In the data rows, 128 means zero.
Here are some points:
[102  84 179  97 154 145 161 179 110 175 175 120 125]
[179 143  67 154  67 128  78 144 186 101 117 181  92]
[ 96  68 171 127 129 140 186 130 135 174 137 136 129]
[159 159  66 174  97  74 133 114 176 104  59 176  77]
[161 178  83 146 106 116  86 108 138  79  68 108 115]
[ 64 111 171 119 187 162 123 121  77 133 198  90 198]
[ 97 156 136 116 134 159 111 102  88 118 147  84 167]
[143 188  90 106 116 145   0 118  46  69 192  91 217]
[171 176  73 146  67  81 121 134 165 108 143 185  92]
[144 123 119 125 128  97 150 114 161 123  94 150 107]
[103  64 153 124 107 121 158 194 154 166 204 169 102]
[124 119 121 143 127 148 137 130 166 128 116 154  94]
[116 142 132 123  67 157 109 193  95 136 224 189 144]
[142 198  63 133  95 113  44 137 120  80 167 159 154]
Then 14 other points, each followed by its number:
[112 128 113 130 137 114  88 111 139  87 127 112 157] 0
[ 86 118 170 103 162 171 144 114 113 141 128 102 160] 1
[140 109 154  99 117 154  90 142 100 110 148  96 164] 2
[136 150 133  98 134 145  89 116  92 110 124  94 177] 3
[111 102 152 138 179 144 142 115 123 131 114  75 132] 4
[ 99 125 155 110 176 123 150 105 137 124 110  83 148] 5
[179 114 106 158 101  89 175 128 191 147 110 185  46] 6
[110  98 143 125 151 114 171 131 132 160 111 132 119] 7
[131 120 144 128 165 118 161  81 149 113  50 103 121] 8
[108  97 150 149 141 104 177 148 167 155  96 155  91] 9
[117 118 134 117 122 175 130 146 126 142 140 124 112] 10
[ 93 108 167 106 212 142 179  87 102 162 118  64 153] 11
[131  90 140 150 149 119 175 135 150 159 118 116  90] 12
[185 186 100 119 105 130  71 129 131 116 126 140 118] 13
Which three of these numbered points are nearest to each point below, ignoring the 3 directions in which the first points spread most? Their numbers follow each, nearest first.
[143 139  93 149 123 137  77 132 120 102 152 110 133] > 4 12 6
[139 120 109 152 162  58 202  96 189 135  36 109  69] > 11 7 5
[162 145  89 164  83 121 134  88 186 116  50 167  95] > 1 8 3
[159 181  60 131 110 132  48  85 124  59  89 105 133] > 10 4 8
[111 122 158 114 152 153 102 132  90 109 165 121 184] > 8 9 1
[119 123 160 123 124 139 127 202  89 171 230 138 120] > 12 4 6
[159 153 114 105  96 122 121 107 135 123  92 114 113] > 3 13 8
[127 191  79 119 151 110  37  86 112  49  92  78 202] > 0 5 9
